One turning vector, and how many ticks it has turned
The counts run from 0 to 504.
[ 17  -6 -55  11 -25 -33  30 -13 -20 -18 -14 -17   0  12 -28  12  -1  19
  -2 -16  -5  13 -13 -26  21  -8  -9 -37   3  -6  -1  13  22  10   4  10
 -16  20  29  -7  -9  11   2 -16 -33  14  11 -13   3  -8  23  -2 -12  -8
 -10  15  22  -1 -19] : 206
[  4 -22 -31  11 -33  -2  15 -12 -21  -4  -4 -19  -6  32 -21  30  10  11
  -9 -13  20  19 -30 -21  24  -7 -16 -39  -2  -2  -1  -4  14  21  21   6
 -20  33  34  -1  18  14  -9   0 -21  27  15 -11  -1   9  13  22 -18   3
   1   6   3  -2 -18] : 498
[ 11 -14 -36  20 -39 -23  27   3 -19 -19 -18  -4  14  20 -21  14  -6  24
  -5 -17   4  20 -16  -9  24 -13 -11 -31  -3  -5   2  -3  10  27   7  10
 -32  34  21   2   9   7   0  -4 -20  17   8  -3  -3  -3  32  21 -20   6
 -13  14  24   3 -25] : 85
[ -4  -4 -56  19 -18 -19  42  -4 -16 -15  -4 -13 -13  14 -23   2  16  26
 -14 -30 -19  19  -8 -16   5  -9  -4 -27   2 -22 -12  12   4  21  12  19
 -11  15  14  -5  21  10  -1  -8 -17   2  26  -3   3 -24  34  24  -8   4
 -10  11  12  -4 -24] : 331
[ -3  -8 -39  14 -37 -10  35   7 -13 -29 -15  -1  27  20  -8  16   1  20
  -2 -21  -1  17 -15  -7  15 -22 -20 -41  -3  -3  16  10  26  21  13  11
 -23  18  24   7  -5   5  -7  -6 -23  15   8 -13 -19  -9  13   4 -18   3
  -4  26  29   9 -21] : 381
[-18   1 -35  -2 -20  -5  28 -19 -24 -12  -1 -21 -18  30 -21  35  20  17
 -15 -26  13  20 -29 -25  16  -2  -2 -39  -3 -15   8   0  24  11  18  13
 -13  19  40  -1  20  10 -12  -8 -21  19  21 -17  -7   2   3   8 -11   6
  11  15   2   1 -17] : 104
[-11 -13 -39  21 -14 -12  35  -9 -21 -13   6 -12  -8  20 -23   5  15  24
 -12 -18   0  21 -17 -24   8 -12 -13 -30   7  -8 -23 -11  -2  10  15   2
 -15  19  10 -11  39  23   0  12 -33   6  29  -8   3 -26  21  37   2  11
  -2  -2   5  -1 -17] : 441
[ -4   4 -37  17 -28 -21  31  10 -18 -29 -20  -3   6  23 -27  14   4  24
 -11 -11   6  10 -10 -31  22  -1   0 -32  12   4 -21   2   6  10  10   5
 -32  20  16  -4  19  14   0 -12 -49   8  10 -26  -1  -9  25  19   3   5
 -11   9  23   3 -13] : 302
[ -3  -1 -36  17 -29 -17  28   8 -23 -17 -17  -3  -5  26 -21  21  17  28
 -14 -28   4  18 -12 -20  16   2   0 -27   5 -15 -13   3   5  23  20  14
 -31  21  20   0  31   8   1 -11 -22   6  17 -14   7  -9  36  24  -8   9
 -14   9  16   0 -20] : 4
[ -1  -5 -28  21 -37 -24  31   9 -21 -33 -22   4  21  13 -10  23   3  26
  -1 -20   3  19  -7 -15  13  -9 -17 -41  -3  -1  10   0  22  13  14   8
 -31  20  18  -1  12  16   7  -3 -31   4  13 -19 -10  -3  27   7 -11   9
  -8  13  31   6 -13] : 383
[-14 -24 -43  17 -32   1  41   0 -11 -18   4  -9  19  19  -5  12  14  11
   1 -23  -8  21 -12  -7   2 -22 -35 -47  -3  -9  17  12  29  16  13   7
  -3  13  21  10  -3  15 -13   2 -17  15  20 -10 -22 -16  -1  12 -14   8
   3  20  14   1 -18] : 52
[-19   1 -40  13 -14 -11  41  -6  -4 -41   3 -10  17  17 -13  12  -1  20
  -7  -7   2  11 -29 -16  16 -21  -8 -43   0  12  -5  -5  17   4  18   2
 -19   9  24   1   4  11  -3   4 -54   7  13 -17 -20  -8   4   5   2   2
  17  16  17  20 -19] : 476
[  4 -17 -48  33 -12 -19  39  -7 -16 -28   8 -14   5  17 -15  -7  11  26
  -8 -21 -14  20 -15  -9   2 -22 -20 -28   1  -7 -13   7   0  12  26   6
  -7  21   8  -7  23  21   7  12 -25  -2  28  -6   4 -24  31  22 -11   3
  -8   1  14   6 -21] : 249
[  4 -12 -40  12 -22  -9  22 -18 -25  -4  -3 -25 -14  31 -22  28  12  21
 -14 -24  13  20 -29 -17  21  -9  -3 -28  -2 -15   1   0  15  23  24  12
 -14  28  35  -7  21   4  -5  -6 -10  24  18  -6   3  -3  20  18 -20   3
   2  10   1  -1 -26] : 102
[ -6 -32 -26  27 -28   0  34   7 -12 -15   5  -7   4  25 -10   7  21  17
  -8 -20  -4  28 -15  -8   6 -10 -27 -37  -6  -1 -12   0  -2  18  28   9
 -11  21  13   7  31  24  -1  15 -22   9  29  -9  -2 -10  24  38 -11  13
  -7   2   8   0 -20] : 456
[-13 -12 -49   9  -9  -2  39 -10 -12 -21   7 -24  -9  24 -20  13  30   9
 -12 -16  -8  15 -20 -30   5  -5 -14 -44   0  -2  -9  21  20  -4  29   6
   3   3  29   5   2  19  -9  -8 -44   9  21 -29  -4  -9   0   5   3   0
   2  11   2   0 -13] : 24
[ -3  -3 -27  17 -35 -23  29  11 -19 -24 -22   2   7  21 -21  23   8  31
 -11 -21   5  16 -10 -21  19   1   1 -35   2  -2  -6  -1   8  18  17  13
 -37  25  20   3  26  12   3  -5 -26   5  14 -21   2   1  35  18  -9  11
 -14  10  25   4 -16] : 194
[ -2 -18 -20   6 -28  -8  24  -1  -9 -17 -10 -13  -7  20 -22  28  22  14
  -7 -17   5  26 -23 -23  20   5  -3 -48 -23   1   1   3  12  16  31  17
 -19  29  31  14  14  14  -4   3 -25  12  19 -20   0  20  24  14 -12   7
  -2  14   4   2 -17] : 89
[-17 -21 -23   6 -30   3  29  -4  -8 -14   3  -9   4  22 -18  24   5  14
 -11  -6  16  19 -34 -14  23 -10  -9 -46 -13   4  -4 -14   7  22  13   9
 -24  27  29  10  18  17 -14  15 -37  21  13  -4 -14   3   8  32  -8  11
  12  16   4   6 -19] : 376
[ 11 -17 -36  25 -38 -27  27  -3 -23 -23 -14  -1  19  15 -13  16  -9  22
   4 -16   2  19 -15  -8  17 -21 -24 -38   1  -3  10  -2  19  20   5   5
 -26  33  20  -5  11  20   3   5 -22  16  17  -4  -6  -9  29  16 -19   7
  -7  11  25   6 -20] : 275
[-21 -17 -53  10 -14   4  45 -15  -5 -23  14 -20   9  17 -12   2   3  13
 -12 -12  -9  17 -28  -5  10 -30 -18 -42  -7  -6   3   0  20  14   8   7
  -7  11  26   4  -4  10 -17  10 -30  16  17   3 -25 -22  -3  14  -9   2
  20  26   6   8 -26] : 256
[-14  -5 -45  16 -21 -23  48  -8 -16 -28   3  -7   8   5 -13  10  19  21
   4 -22 -15  17  -7 -25  -4 -10 -22 -48   0  -5  11   9  30  -5   9   6
  -1   5  19  -4   6  30   0   3 -37   2  29 -19 -10 -16  10  -1   0  11
   1  11  20   4  -9] : 245
[ -8 -19 -49   9 -28  11  29  -7 -13   1   1 -25 -14  32 -25  17  17   5
 -19 -19   0  15 -23 -19  24 -10 -11 -31   4 -13 -18   8   7  23  11  12
 -15  19  31   6   4   9 -19 -12 -23  26  14  -3  -5 -15   7  30 -10   2
  -1  18  -5 -10 -24] : 117
[ -7  -3 -33  14 -21 -30  36  -5 -12 -30  -8  -3   2   6 -22  11   6  35
  -9 -18  -3  27 -18 -14  16  -8   2 -39 -14  -5   4 -12   6  14  12  18
 -28  25  15  -2  29  16   6  15 -31  -3  23  -5  -3  -1  34  24  -7  14
   3   9  19  13 -21] : 72
[-17 -15 -59  17 -23   5  46   4 -10 -20   5 -13  13  26 -13   1  10   9
 -10 -14 -11   8 -15 -17   9 -19 -25 -36  13  -5 -18  14  14   9  11   0
  -8   6  18   6  -8  14 -13  -6 -43  16  15 -12 -20 -36  -2  20  -3   2
   1  22  10  -3 -18] : 339
[  1  -8 -36  19 -32 -21  30  -8 -19 -20 -11  -4   8  19 -22  15 -11  29
  -9 -16   9  18 -22 -10  25 -19  -5 -29  -2  -9  -2 -17   8  25   5   9
 -34  31  18  -6  27   8   1   6 -23  17  15   4  -6 -13  28  31 -14   6
   2  13  19   9 -28] : 481
[  9  -5 -51  24 -27 -24  34   4 -26 -23 -19 -10   4  20 -17  12  15  22
  -7 -27 -10  13  -5 -22   9  -6 -18 -27  12  -8  -7  22  20  11  23   8
 -12  13  22  -5   5   9   8 -21 -24  11  18 -24   6 -18  25   3  -9  -5
 -21   9  24  -2 -17] : 315
[-29  -8 -35   4 -29   6  36   2 -16  -9  -2 -11 -13  28 -19  27  32  11
 -18 -32  -1  19 -11 -25   6  -1 -13 -44  -2 -16  -1   6  18  14  16  13
 -10   8  26   8  22  16 -18  -7 -21  14  26 -16 -10 -12   6  24  -5  18
   3  17   3  -6 -15] : 227
[-12 -18 -34   2 -28   2  33  -2  -1 -20   1 -14   8  17 -19  20   7   9
  -8 -11   1  22 -31 -15  24 -13 -10 -53 -17   7   4  -3  20  18  10  12
 -18  20  34  16  -8  10 -16   5 -38  20   8  -5 -23   5   1  16 -11   6
  14  27  11   8 -22] : 378
[ -3  -9 -29  14 -29 -19  26  -9 -17 -14 -10  -8   3  19 -23  20  -5  28
  -9 -14  11  21 -26 -13  24 -12  -1 -37 -10  -8   3 -19   7  27   4  13
 -34  32  23  -1  30  13  -2  10 -23  18  17   3  -7  -3  28  30 -15  12
   3  12  15   5 -24] : 482
[  5   0 -42  21 -24 -25  28  -7 -25 -29 -12 -10  12  22 -19  23  -2  22
  -3  -8  13  10 -20 -30  18  -8 -12 -36  18   7  -6   3  22   1  18  -4
 -22  16  25 -12  10  19   6  -9 -47  14  10 -29  -4  -4  13  -3  -1  -2
  -2   4  26   7 -15] : 96
